In the data rows, the value 128 means zero.
Here are some rows, each followed by its group. Rows of different groups can look alike.
[161  94 154  89 183 129 133 165  79  84  77 172 102 104 136 182  82 154
 198 186 137 136 136 184  66 142  55 133  85  94  78  91] q659
[108 203 172 195 134 134 105 109 127 144 212 185 187 132  62 109 103 115
  89 131 142 127 173  93 162 174 135 182 119 174 124 157] q501
[128 103  89 115  87 139 131 142 154 150 121  93 118 135 167 119 174 120
 120  79 135 101  93  99 148  95 163  89 155 119 172 110] q113
[ 98 163 169 165 118 109 129  87 150 132 141 158 139 142 112 149 118 144
 104 169  97 164 173 152 147 132 141 166 127 145  87 117] q345
[134 103 119 101 128 143 130 146 122 123 109 129 109 131 161 150 140 132
 153 110 125 108 100 131 125 110 129 104 128 115 131  93] q404
[132 142 119 134 145 131 123 107 114 148 142 105 138 118  98  80 118 112
 115 125 149 129 134 116 128 153 124 134 123 157 160 187] q204
[111 187 178 186 134 102 103  88 136 108 177 170 151 139  75 102 103 129
  90 164 114 160 179 131 137 160 124 192 109 140 102 155] q501
[120 117 101 127  92 132 131 126 163 136 122  98 126 145 159 125 170 116
 113 100 113 119 105 108 155  87 162 108 154 109 154 115] q113
[117 119 115 122 107 151 139 142 146 157 129 118 130 138 156 139 154 125
 128 106 118 112 115 115 155 105 147 108 138 132 139 105] q113
[158 105 147  98 191 146 151 171  76 126 119 167 136  94 118 163  71 148
 191 157 154 118 161 163  77 168  64 129  94 154  97 126] q659
[110 188 168 186 131 110 106  93 134 117 183 166 163 135  73 104 106 126
  92 148 124 152 172 115 146 166 130 184 114 152 115 159] q501
[110 192 171 188 140 123 113 106 127 126 196 179 174 130  68 113  98 121
  96 142 132 139 175 107 149 170 128 183 112 163 114 157] q501
[151 114  98 112 145 125 128 125 106 135 122  92 118 108 110  67 126 119
 122 114 155 119 115 115 103 147 117 113 127 140 160 185] q332
[130 131 118 129 131 113 129 114 127 128 125 103 116 131 120  93 133 121
 117 127 125 137 124 139 127 125 126 128 130 129 146 164] q332
[117 131 102 140  88 105 120 117 170 116 111  93 108 158 148 116 169 118
  96 112 100 144  97 125 156  77 159 119 154  84 153 124] q113
[127  96  87 107  68 117 119 135 171 113  95  82  98 136 185 126 183 113
 122  95 117 122  73 112 147  73 165  92 160  86 166  95] q113
[152  84 136  79 162 125 122 154  93  57  56 157  85 118 166 200 109 172
 196 168 125 116 105 177  67 119  74 116  92  51  83  54] q659
[ 98 164 173 166 118 103 126  80 152 114 141 156 137 149 113 149 121 141
 100 173  93 167 178 154 142 128 139 171 124 137  80 121] q345
[124 108 129  99 148 178 152 161  99 156 128 145 146 114 144 179 115 141
 165 121 145  97 131 118 122 140 121 105 120 155 115  93] q404
[145 112 101 107 144 140 134 135 103 153 132 105 133 108 121  91 123 119
 129 103 155 102 124 104 108 153 125 108 130 154 153 164] q332
[158  96 142  95 172 113 126 164  83 100  93 151 107 109 133 157  91 146
 178 156 140 128 124 174  73 139  79 123 106 111 100 110] q659
[177  92 154  88 190 102 126 155  76  73  77 166  93  92 122 157  73 143
 190 179 144 142 133 194  46 150  49 140  92  97  81 109] q659
[124 110  96 123  78 113 127 127 172 112 107  92 103 145 169 127 178 119
 109 101 108 125  83 117 150  74 161 105 158  87 159 103] q113
[132 120 110 118 129 134 133 123 127 143 127 104 126 123 133 100 134 117
 121 112 136 118 122 117 128 131 134 116 130 137 151 154] q204
[110 133  92 143  68 102 118 114 187 117 105  82 109 159 154 118 186 109
  87 101  98 149  84 114 167  66 170 115 163  78 164 122] q113
[173  92 139  87 183 125 147 177  66 109 104 154 114  90 116 149  75 148
 187 159 155 117 132 168  61 171  56 121  96 133 101 134] q659
[ 93 177 192 181 129 124 120  92 144 124 168 187 158 146  95 157 108 146
  98 173  99 157 186 142 147 149 138 182 114 154  70 113] q345
[137 116 118 114 140 128 129 133 120 138 121 115 123 128 129 113 127 123
 132 119 136 116 117 129 115 125 125 116 133 134 140 139] q332
[110 148 108 150  81 101 117 103 177 111 116  90 114 162 136 112 171 116
  89 107  98 157 102 126 170  80 164 124 154  80 159 131] q113
[139 132 112 124 146 121 129 115 114 139 130 101 123 121 103  73 118 115
 117 124 147 134 124 129 119 148 115 129 121 148 156 187] q204
[119 123 105 131  95 125 131 115 162 124 118 103 120 143 159 132 165 122
 114 106 110 122 106 111 155  88 159 114 151 100 154 112] q113
[117 112 120 108 137 178 149 162 111 178 138 140 153 121 145 165 124 138
 154 106 144  94 134 107 138 135 136 102 127 161 125  97] q404
[117 112  96 124  80 144 125 138 170 143 124  96 128 144 169 132 180 115
 112  86 115 117  93  99 171  89 169  96 157 117 160 101] q113
[149  97 130  86 157 152 151 166  82 130 107 148 121 104 139 168 105 141
 177 134 146 103 116 144  92 152  96 110 109 133 108 103] q659
[115 133  98 139  83 115 123 117 172 126 125  88 119 155 147 115 177 114
  91 102 106 135  96 109 162  81 167 113 154 101 157 134] q113
[ 88 168 182 172 110 112 130  75 163 117 144 164 140 157 118 159 129 151
  94 172  86 167 183 154 152 117 154 177 129 142  74 108] q345
[136 138 129 133 163 126 123 128 100 156 151 124 148 109  88  90  91 117
 135 117 161 126 140 122 118 165 107 132 120 173 147 181] q204
[105 134 135 130 130 154 144 131 134 171 146 135 155 132 132 155 124 131
 135 120 129 118 151 121 152 123 144 121 135 165 123 112] q404
[120 115 119 108 133 173 141 152 118 172 137 131 151 119 145 151 129 129
 146  99 141  97 127 107 142 133 138 101 134 160 132 104] q404
[111 204 172 193 132 132 106 106 128 142 208 180 180 137  63 105 107 111
  86 134 138 137 166  93 159 174 136 188 115 167 122 164] q501
[129  96 105  89 129 179 149 175  98 155 127 132 138 112 158 177 134 147
 165 102 152  75 118 104 128 146 138  80 126 144 126  82] q404
[119 139 114 139 105 119 127 103 153 139 127  99 122 149 131 108 153 124
 103 113 112 140 113 119 153 104 152 128 141 117 151 149] q127
[124 108 127  98 146 178 158 162  95 170 131 148 149 107 143 181 109 142
 169 119 148  90 136 117 124 155 123 104 119 162 117  98] q404
[131 146 129 142 132  94 119  98 134  96 115 104 109 145 107  93 128 125
 112 151 116 165 133 154 126 123 121 145 128 107 138 169] q127
[113 187 178 187 141 106  99  97 133 109 179 171 157 137  71 105 100 127
  93 163 117 160 172 131 134 164 119 188 111 138  98 154] q501
[107 155 187 168 121  84 114  70 159  77 110 160 108 160 120 152 128 152
 106 192  73 183 173 185 131 112 133 184 120 105  65 103] q345
[113 153 152 144 155 146 136 134 113 183 159 152 162 120 101 141  95 118
 138 122 141 130 158 128 145 157 120 133 122 186 119 135] q127
[126 106  94 115  74 124 128 127 174 112 105  88 109 145 175 129 179 115
 115  92 112 121  82 110 151  74 166  98 158  89 159 105] q113
[179  90 142  87 191 113 140 171  60  93  91 154 103  89 119 146  70 144
 188 176 154 123 135 179  48 165  51 124  95 114  95 127] q659
[161  89 100  87 143 136 142 154  88 139 111 113 110  93 138 122 122 132
 149 109 153  94  99 121  88 154 115  91 128 128 138 130] q332
[ 93 166 177 167 120 120 132  88 149 129 149 165 149 145 111 168 117 144
 109 165  92 161 171 145 147 131 145 168 126 146  69 109] q345
[138 123 123 118 151 140 131 137 102 158 135 123 137 110 108  99 108 112
 134 115 153 117 123 121 113 155 111 121 122 165 138 166] q204
[109 140 111 144 105 123 134 103 155 140 136  98 129 140 132 109 151 126
 102 115 116 137 124 114 158 107 157 126 145 124 153 148] q127
[133 125 107 123 144 146 134 125 112 167 141 108 143 113 112  86 121 117
 123 103 158 113 129 102 125 151 131 119 130 171 157 173] q204
[114 119 135 116 145 170 150 159 109 176 140 147 154 120 137 171 109 138
 157 117 143 102 146 124 136 140 126 111 122 175 114 103] q404
[134 116 102 122 110 118 130 128 150 122 110  98 110 136 147 108 159 118
 112 107 120 127  93 123 132  98 145 114 145  99 154 132] q113
[144 131 120 124 155 117 124 119 108 131 128 109 124 115  95  77 107 119
 128 127 152 136 130 135 110 157 108 133 118 145 151 191] q204
[118 109 118 104 138 205 158 168  93 200 153 140 172 112 137 167 123 137
 156  98 160  74 142  81 143 165 138  93 126 187 124 104] q404
[163  90 148  91 177 107 122 148  87  55  64 162  87 112 145 184  87 169
 201 181 132 132 130 194  55 121  60 132  89  69  82  75] q659
[115 117  94 129  68 114 121 122 184 121 108  92 115 148 174 134 184 114
 106  99 102 131  86 112 162  62 167 107 162  90 162 104] q113
[115 115 132 111 146 178 152 162 105 177 139 147 157 116 136 173 114 138
 159 114 143  99 140 116 135 143 131 108 124 172 108 102] q404
[173  78 140  78 175  75 110 146  94  21  38 151  54 108 153 175  92 174
 199 182 119 146 102 211  33 110  45 131  84  32  81  70] q659
[141  95  79 107  91 112 123 133 153 115  93  80  91 127 166 107 173 112
 117  92 123 120  74 113 129  86 152  89 162  80 162 117] q113
[136  94  98  88 128 191 157 174  86 176 137 128 145 104 150 165 131 140
 157  93 166  67 122  79 125 163 140  75 130 160 133  97] q404
[102 174 180 174 144 127 123 106 128 148 175 182 166 133  88 150  93 136
 117 155 122 145 183 130 142 161 126 167 116 164  90 126] q345
[109 150 136 143 134 141 131 108 132 166 154 123 154 132 112 118 123 117
 111 127 130 130 153 118 151 135 141 132 135 167 134 155] q127
[138 131 133 123 152 125 132 116 113 138 128 124 128 114 112 111 107 116
 133 133 137 139 131 139 116 145 110 134 121 147 130 159] q332
[ 94 157 183 168 138 122 137  94 142 140 141 181 148 142 112 182 103 161
 122 176  97 163 196 159 140 127 129 167 120 154  59  89] q345
[144  82 125  79 146 127 124 161  97  73  61 141  83 118 177 198 122 172
 191 148 124 113  95 163  82 111  89 105  97  51  90  49] q659
[116 192 178 191 144 104 100 102 126 120 194 177 163 131  61  96  95 118
  90 152 131 153 172 115 134 169 111 197 109 143 110 164] q501
[118 108 118 103 136 184 156 165 104 177 141 141 152 112 141 168 119 137
 158 105 151  89 134 102 137 149 133  99 126 170 127 103] q404
[121 169 181 177 138  75 104  88 142  74 141 160 118 146  80  99 105 144
 101 187  99 191 181 169 116 149 103 196 107 112  83 148] q501
[110 165 146 162 116 111 119  87 142 123 146 121 134 145 100 104 126 126
  98 147 110 164 160 138 150 136 142 157 123 134 122 168] q332
[ 91 168 168 162 123 132 132 101 143 153 165 160 161 145 109 161 116 137
 110 152 108 145 180 135 159 136 148 155 128 169  91 119] q345
[167  84 139  80 174 121 127 167  75  61  60 159  84 109 153 190  96 171
 205 176 135 121 115 182  60 132  62 123  84  64  80  69] q659
[117 159 144 157 127  97 122  82 144  99 134 119 126 144  98 100 125 127
 103 156 111 169 157 151 135 132 135 157 128 123 122 167] q332
[122 151 140 149 127  91 119  89 147  97 118 110 112 150 110 108 130 126
 107 158 109 168 150 154 131 112 136 150 133 102 127 154] q332
[119 116  94 123  85 143 132 129 169 131 126  97 126 145 165 126 177 113
 116  91 116 114  99  99 165  86 168  97 156 118 161 109] q113
[132 128 119 127 137 134 135 116 118 151 133 110 132 123 115 100 123 122
 123 117 143 125 123 122 123 140 127 128 131 149 145 166] q332
[107 138 114 145  74  92 123 110 189 100 107  98 113 161 158 141 176 118
  95 124  83 153 102 135 162  58 164 122 160  66 140 103] q113
[108 188 173 186 134 115 110  99 133 118 188 171 163 137  70 108 105 121
  91 149 125 152 172 113 143 162 132 185 116 153 110 160] q501
[137 105  69 114  87 106 123 125 154 124  98  68  99 132 156  91 179 114
 101  89 133 116  74 106 133  89 161  94 161  87 173 139] q113
[127 113  87 124  81 118 123 125 167 124 111  88 110 139 160 113 178 115
 105  93 118 124  80 104 149  83 164 104 157  92 161 118] q113
[116 118 114 117 121 159 141 144 138 163 137 121 139 137 150 144 143 127
 138 101 131 106 129 106 150 112 148 107 139 142 144 108] q404
[ 90 156 132 150 103 158 144 115 154 179 167 122 169 148 124 136 144 123
 109 116 117 125 161 103 183 120 170 127 142 172 127 136] q127
[129 128 128 124 123 119 127 116 142 116 117 116 112 140 137 123 136 120
 123 129 114 140 114 135 130 108 131 132 136 116 134 136] q127
[100 159 176 158 142 126 123 108 133 149 148 168 150 140 109 165 102 140
 125 166 106 160 181 150 138 132 129 158 120 159  71 106] q345
[122 107  98 118  74 120 120 138 176 113 102  97 102 149 179 135 180 118
 116 109 103 130  81 125 151  64 159 105 154  82 153  97] q113
[139 138 119 125 150 120 121 116 113 127 134 104 123 126  94  72 114 113
 123 131 149 140 127 133 113 147 108 135 123 149 157 196] q204
Which 3 groups are nearest to each row below, nearest first, going by the distance to the centre of the group?
[133 101 118  92 138 177 150 164  98 151 119 141 132 112 156 180 123 146
 164 111 147  88 116 116 120 141 123  96 120 138 122  81]: q404 q332 q127
[179  93 156  88 200 109 130 162  70  69  81 172 100  95 120 163  66 152
 200 195 146 141 154 197  44 153  36 140  86  98  78 116]: q659 q332 q204
[122 154 144 152 124  91 116  88 141 105 128 118 114 145 104 101 122 130
 107 159 111 168 154 156 132 129 128 155 123 120 124 165]: q332 q127 q345
Which 3 groups are nearest to each row below, nearest first, going by the average distance to the group's rows?
[107 111 122 113 119 179 145 160 136 165 132 139 148 133 155 173 142 135
 151  98 127  96 128 111 157 112 147  99 135 144 122  79]: q404 q127 q113
Which 3 groups are nearest to each row below, nearest first, going by the distance to the group's nearest row?
[ 91 166 173 167 119 125 132  90 149 144 157 163 151 149 112 163 117 148
 108 166 100 154 185 144 153 128 147 165 127 162  79 109]: q345 q332 q501
[113 201 172 194 135 123 101 112 124 137 206 184 180 136  62 107  99 113
  88 138 136 139 167  97 154 177 127 191 114 164 116 161]: q501 q345 q332
[118 102 115  97 129 201 157 165  97 189 144 139 155 113 155 180 129 150
 162  99 154  71 133  88 141 155 137  88 121 166 122  83]: q404 q113 q659
[148 102  99 101 127 133 131 137 119 140 114 103 109 115 145 100 142 121
 129  98 138 108  95 112 113 133 134 102 133 123 154 138]: q204 q332 q113
Which 4 groups are nearest to each row below, nearest first, going by the distance to the group's nearest row?
[106 145  99 153  69 107 119 108 179 128 121  84 117 162 137 111 176 117
  84  96 102 152  99 114 173  84 175 118 157  86 166 132]: q113 q127 q332 q204
[126 104 111  98 129 165 148 158 111 156 123 130 131 116 152 157 133 133
 152 103 144  91 114 112 129 133 136  95 131 146 135  95]: q404 q113 q332 q659
Group q501 spreads out most along one direction. Which 3 other groups' directions of most spread are closest to that one, closest first?
q345 q659 q127
Which 4 groups are nearest to each row below, nearest first, going by the distance to the centre of the group?
[122 151 134 140 142 125 125  99 125 139 148 117 140 127 103 103 118 114
 117 133 130 144 141 129 136 141 131 139 127 153 136 171]: q332 q127 q204 q501
Which 3 other groups have their centres nearest to the centre of group q501, nearest first?
q345 q127 q332
Which 4 groups are nearest to each row below, nearest first, going by the average distance to the group's rows?
[133 101 118  94 145 171 157 172  93 160 123 142 139 107 143 167 114 142
 164 118 154  85 124 118 115 152 121  97 121 155 123 101]: q404 q204 q332 q127
[123 203 176 195 150 107  92 110 119 122 207 179 174 132  50  83  96 107
  85 142 139 145 169 101 139 182 114 197 109 154 123 175]: q501 q345 q204 q127
Group q332 spreads out most along one direction. Which 3 other groups' directions of most spread are closest to that one, closest first?
q113 q404 q345
Group q404 spreads out most along one direction. Which 3 other groups' directions of most spread are closest to that one, closest first?
q113 q345 q127
Which 3 other groups have their centres nearest to the centre of group q332, nearest first?
q204 q127 q404
Group q113 spreads out most along one direction. Which 3 other groups' directions of most spread are closest to that one, closest first?
q332 q404 q345
Which 3 other groups have their centres nearest to the centre of group q404, nearest first?
q127 q332 q204
Which 3 other groups have their centres nearest to the centre of group q127, nearest first?
q332 q204 q113
Which 3 other groups have their centres nearest to the centre of group q345, nearest first?
q501 q127 q332
Which 3 other groups have their centres nearest to the centre of group q204, nearest first?
q332 q127 q404
Group q204 spreads out most along one direction. Which 3 other groups' directions of most spread are closest to that one, closest first?
q332 q501 q113
